One turning vector, and how many steps it has turned
The counts run from 0 to 273.
[ 28  -8  59  -5  32 -12  -8  35 -23  10 -20 -13  36  20 -23 -22  -7 -15
  26  33   1 -30 -24  28 -44 -14  67  18  22 -12  -5  -1 -12  -1   1 -48
  30 -10 -24 -25  62  13 -29   3  -1  39  11  12  15 -37  15  17  15 -31
  23  14  -6   9  22  -8 -28   1 -24 -16  -5  -5   6   7  -8 -36] => 149
[ 37  -1  63 -42 -39 -18 -17  -4 -28 -16  -4 -10  61  -4 -18  12  30  -3
 -29  -3  -8  15   9  25 -23 -31  59 -20   9 -10 -23  22 -25 -10  11 -29
  36  -1   5  32  58  10  -4  30 -14  18  10  40  38 -10   7   9  13 -21
  36  34   9 -26 -18 -43   1  16 -21 -11 -14   4  31  -9   7 -20] => 41
[ 15   3  66 -38  10 -22 -32   2 -17  12 -17 -16  48   6 -63   4   2 -38
 -19  -2 -22  -7  -9   3 -18 -11  48  15  38 -17   0  12 -13  -2   0 -12
  27  12 -12  -9  58  24 -17  29  -4  31  19  20  32 -36  30  18  15 -26
  23  30   7   5  -7 -21  -3  23 -34 -15 -21  -3   9  -2   5 -30] => 58
[ 37  26  75  -8  16 -10  -5   1  -6  64 -25 -16 -22   3 -32  -6 -13 -26
 -23 -19 -33  -5   2  21 -36 -14  27 -20  26 -40  17 -30  10 -13 -26 -61
 -12   7 -22 -13  31   8   1  14   5   1 -13  31   4   0 -23  37  50 -15
  12   0 -35  29   1 -15  21 -19 -12  10   0  15  26  15   6 -42] => 55
[ 15  26  52   3  51 -16 -28  29 -18  76 -24  17  23  30 -58   8 -20  -5
   0  21 -10  -2 -16  10  -4 -10  35  -1  17 -15  -7 -32  -1   1  18 -64
 -31  41 -11   2  28   9 -12  15  14   9   4  25  12 -27  22  -1  41 -27
  11 -27   3  25  37 -16 -13  21 -23  23   6  11 -13  -1  -1 -20] => 142
[ 18  19  43 -32  10  -7 -32  23 -36  52 -12  31   5  14 -68   4 -12   8
 -24  21  13 -31 -12  30  22 -34  13 -10  36 -27 -18  -6 -21   3   4 -52
   0  19 -18  30  28  12 -36  22   2   9  -6  37  31 -29  23  22  40 -16
  28  14  12  -7  34 -18  -4   8 -29  10  17  -1  -4  27  22 -20] => 221
[ 39  13  76 -25 -19  -4   8  -1 -47  24 -10   6   0  10 -31 -21   7  16
 -13 -24 -16 -19 -10  38  -6 -23  62   2  18 -20  16 -39  13  29  -8 -37
   2 -35 -33  44  19  31 -15 -11  21  32  -7  18  15 -18 -15  -8  43 -32
  59  12  -4  15  33 -40  -3  20   0   8  -8  10  25 -18  -5  -8] => 185
[ 37  20  33 -50   8 -19   8  -2 -36   1 -25  11  -2   6 -38  15   5 -14
   2 -22 -13 -19 -15  -5   2 -12  24 -55  18 -51   8  -7 -24  12 -14 -54
   1  16 -13  42  47  34   5  21  -9   4 -20  27  32  13  28  32  42  -5
  33   8 -24  -9  33 -51 -18  21  -5   9   3  10  13  28   5  -6] => 139
[ 25   8  49  -8 -10 -19   2  -4 -11  27  11  18  14  18 -56  19  16  -6
 -32  28  14 -11  -3  60  -2 -39   4 -57  10 -30 -14   7 -11   2  -4 -47
 -15  27  -3  28  42  -6 -20  15  34 -12 -25  50  29 -11   9  40  27 -12
  18 -12   2 -37   8 -44   8 -17   8   5   1  -3   2  42   6 -19] => 163
[ 41  -1  39 -26  26  -8 -17  26 -21  21 -32  11  21   9 -50   4  -1 -13
  -4  -1   3  -4 -30  25 -10  -7  40 -21  34 -38  -3  11 -15 -15   0 -59
  11  42 -11 -15  48   6 -15  34 -30  30   4  37  21 -27  34  14  56 -15
   2  13   4  -6  11  -9 -11  13 -14 -21   6  21  -3  38  17 -23] => 270
[ 66  26  50  -8  20  -8 -16  27 -14  39 -35   5   5  20 -31  24 -27   2
 -34 -23   0  36 -13  20 -30  -8  34 -21   7 -14  -9 -12 -18 -32   3 -66
 -17  14 -31   2  16 -14   6  47 -45  -1 -14  33   1   0   2  28  54 -10
   1   1 -12  -5  20 -27  11   0  -5  -4  16  31   4  24  17 -23] => 175
[ 26  17  82 -35  -2 -20 -17 -18 -32  42 -12 -11  -8   2 -41 -19  10   0
  -1 -15 -20 -37  13   8   4 -16  40   3   7 -16  19 -31   8  22 -29 -40
  -1 -19 -24  31  38  22  -9  -8  17  12  -8  27  31   4  -9  17  42 -30
  26  10 -17  26  22 -29   4  18   0  27  -8   9  22 -35  -8 -21] => 226
[  8  -8  65 -22 -19 -25   4 -31 -27  11   1 -10  10   7 -35  -2  26  -3
  -7  -2  -6 -12 -16  32 -14 -36  23 -40  13 -23   9  17  -2  17 -39 -43
  23  11   4  23  71  16 -15  14  27  12 -26  50  48   0  13  22  65 -16
   7  -1 -19 -10  -8 -19 -11 -12  34  -8   2  -5   7  -7   0 -14] => 114
[ 42  14  67   4   9 -21   9   3   9  24  -4   0  31  -2 -12  13  31 -15
 -16   9 -16  17  14  43 -28 -20  32 -67  -3 -46 -14   0 -16 -24   9 -53
 -36  41  12  15  54  -9  10   9  12  -5  -2  46   4   6  -4  26  22 -12
   7 -10 -20 -19 -17 -35  22  -6  -6   7  -8  25  17  24  -1 -35] => 121
[ 28   2  51 -32  30 -10 -39  21 -22  36 -24   8  26  13 -65   2 -14 -15
 -16  10   7 -13 -23  16  -2 -11  35  -6  41 -23  -5  20  -8 -11  -2 -46
  18  41  -8 -11  39  10 -17  42 -24  26  10  36  25 -36  34  16  55 -17
   0  20   4   3   8   3 -14  13 -15 -17  12  18  -8  25  19 -28] => 59
[ 21  -3  66  19  -5 -13  10  13  -4  22  -2   0  52   4 -34  17  24 -10
 -29  30 -11  10  10  64 -37 -40  28 -50  27 -33 -17  -3  -9 -18  18 -45
 -12  33  16  11  44  -3 -11  12  36  11  11  54  12 -20  -4   4  16  -7
  39   0  -2 -11 -19 -27  23 -15 -15  -6  -9   7  24  25   2 -28] => 162
[ 30  -8  52 -40  16 -26 -16   2 -34   1 -11  -4  33  22 -42 -22   8   1
  32  19   5 -51 -17  26  -5  -4  52  15  12  -6   0   4  -8  37 -15 -32
  27 -31 -25  19  57  28 -28   0   6  30  -7   5  42 -26  12  23  18 -37
  36  10  -2  -8  39 -45 -37  18 -15   3 -15 -21   0  -3 -10 -21] => 148
[ 14  -6  75 -29 -13 -16  -8 -19 -28  13 -16 -26  16   0 -33 -10   9 -32
   0  -2 -20 -33   6   9 -24 -33  54   1  35 -23  15 -14   0  16 -21 -34
  38 -19 -12  13  60  38 -14   8  16  33  11  25  32 -13   3   8  23 -27
  39  34 -14  22 -12 -14  -4  17 -25  -1 -19  -7  37 -19 -13 -21] => 227
[ 50   5  81 -10  -4 -11   9  -3  -9  32  -5  -3  -1   2 -17 -24  26  17
  -4   3  -3 -28   2  64  -6 -30  39 -43   2 -39   7 -11   4  -9 -23 -62
 -12  10  -9  18  42  -3  -9  -7  22  17 -21  44  10 -16 -32  20  55 -20
  11  -9 -20  -4   1 -17   4 -26  27   1   4  24  20   9   9 -32] => 72
[ 45  19  72  -7   3  -8 -20  30 -11  57  -7   4   4  21 -10 -20  -5  38
 -17  31  12  -8   2  52 -22 -24  45  -3  -9   5 -22 -19  -4 -17   7 -82
  -9  -5 -20  12  25 -14 -18  16  -4  -5 -14  30  11 -12 -24  26  44 -27
   1 -12  -2   6  26 -16  -1 -23  -6  16  27  11   7  -5  11 -34] => 167
[ 19  27  64   9 -16  -3  -5  14 -24  58 -13  15  -4  11 -42  20  -3   2
 -48   3 -12  17   7  38 -12 -38  22 -33  26 -25 -10 -35  -1 -15  14 -63
 -34  17 -11  34  17   1  -5  18  25  -6  -2  47   7 -15  -9   4  49  -1
  35  -2 -11  10   8 -16  20  -8 -18  11  11  17  22  14   9 -22] => 258
[ 37  22  65  -8  34 -26 -16   7  -7  50  -8   2  46  30 -21  11   8  17
  18   9   0  15  -5  28 -13   3  37 -28 -38 -10  -5 -13 -12  -6   6 -59
 -40  27  -3  25  34 -22   8   7  10 -10 -18  18  11   4  -4  23  45 -30
 -11 -41  -9   4  33 -49  -5  17  22  29  -3  14 -14 -14   1 -20] => 159
[ 26  22  37  -4  -2 -23  19  15 -38  34 -13   8  17  41 -29  28 -12   7
 -18  17  10  28 -26  18 -36 -27   9 -37  -8  -4  -9 -26 -24   8   5 -69
 -17   4 -17  46  33  -6 -12  34  14 -25 -30  41  35  11  18  36  45 -12
  15 -26 -19  -1  48 -48 -12 -12  -4  19  18 -12  -9   8   0  -8] => 85
[ 44  24  38 -27  29 -32 -14  19  -9  27 -14  16  20  17 -37  18   8  -4
   0  15  13   2  -1   8 -14  -8  10 -44 -17 -20 -14   0 -34 -13  13 -72
 -21  26  -8  26  42 -12  -5  32 -15 -25 -18  31  36  11  22  57  22  -6
 -11 -13 -16 -15  33 -53 -16   4 -17  25   2   5   5  27  21 -25] => 254
[ 28  15  40  -7  18 -15   0  30 -16  36 -17  17  31  18 -25  25  -4   0
 -11  38  14   4 -17  26 -34 -31  14 -46   6 -20 -35  -4 -41 -20  23 -82
 -10  34   6  17  50  -9 -17  32  -3  -8  -2  41  23  -4  30  25  36  -5
   3 -10  -8 -10  19 -14  -9  -7 -22  12  21   7   5  24  16 -24] => 84
[ 39  20  75 -14 -28  -9  17  -5 -28  28 -14 -11  -2  15   9 -11   5  22
 -18   1   5  -8  -3  34 -28 -25  46 -19 -15   5  -6 -35  -1   7  -4 -70
   3 -32 -25  43  37   0  -8  11  10  -7 -31  41  23  13 -25  26  52 -19
  25  -1 -22  11  25 -23   0 -16   7  16  16   8  26 -22   2 -13] => 168
[ 60   9  50   7  45 -31  -3  32   8  26 -21  -6  58  30 -22  18   5  -5
  14  10   2  17 -14  38 -43   5  45 -25 -18 -18 -19   0 -18 -22  13 -61
 -28  33 -16 -13  47 -16  -3  17 -17   4   0  11   8 -14  11  36  13 -26
  -4 -21 -11 -10  15 -39 -13   1   3   3 -15  17  -8  24   0 -29] => 158
[ 32  11  50 -28  38 -23 -15  -6 -14  36  -6 -10  -9   7 -66  -9   7 -22
  20  -1  -6 -42 -10  16   4 -12  14 -26  16 -39  24  13   1  20 -42 -48
   2  15 -24   0  59  17 -18  -4   6   3 -22  22  33  -3  11  64  48 -22
   0  -7 -26  -8  28 -36 -10  -5  -3   4  -5  -4   4  28   2 -33] => 188
[ 19   4  61 -54 -13 -21 -30 -22 -42   8 -10 -15  33   9 -64   6  11 -24
 -18 -24 -22  -7  -1  -4   1 -12  51   5  26 -16  15   9   0  23 -21 -10
  28 -11 -16  27  49  37  -9  23   2  24   7  28  43 -12  14  14  28 -30
  38  16  -2   3   5 -39  -4  36  -9   3 -22  -8  20 -26  -5 -17] => 268
[ 35  -3  64 -36  30 -23 -32   4 -10  31  -8  13  47  -4 -42  -9  29   7
  20  12  -1 -29  -8  28  21  -8  38 -37 -11 -40  -7  22 -16   1  -4 -47
 -17  45  13  18  58   1  -6   9   2  16  -2  33  34 -17  26  19  33 -19
 -11  -9  -2 -19   6 -25 -15  17   8  14  -7  20 -10   9  14 -19] => 196
[ 49   3  78  -1 -11 -19  19  13  -3  -7 -12  -5  52   8  12  12  22 -11
 -13  -5 -19  28   5  45 -58 -19  73 -39   0 -15 -24 -13 -17 -25  18 -52
 -10   2   8   9  45   2  12  14   6  11  10  38   1  -2 -10  -4  14 -18
  35   5  -8  -4 -13 -35   5   1  -7  -3 -14  24  27  -6  -9 -21] => 120
[ 36  29  72 -17  12  -3 -29  12 -32  69 -11   9   0  19 -49  -9 -13  23
 -23 -17  -8  -9  -9  38  19 -19  40   9  11 -16   8 -25  15  12  -5 -46
 -27   1 -36  33   0  12 -11   1  11  17  -9  18  10 -30 -11   7  55 -32
  29 -15  -2  15  38 -26   7  13   1  32   1  19   1  -6   7 -16] => 184
[ 22  10  78  -3  -9 -18  -9 -14 -20  34  10  -3  38  33 -44  11  24  18
 -18  -1 -16  16  -4  50  -3 -23  29 -19 -17  -4   8 -11  13  18  -5 -27
 -30  -5 -14  46  26  -8  -9  10  44   1 -23  21  22 -12 -21  16  37 -29
  32 -38   3  -4  27 -57  11  14  23  31 -23  -5  -6 -21 -11 -13] => 201
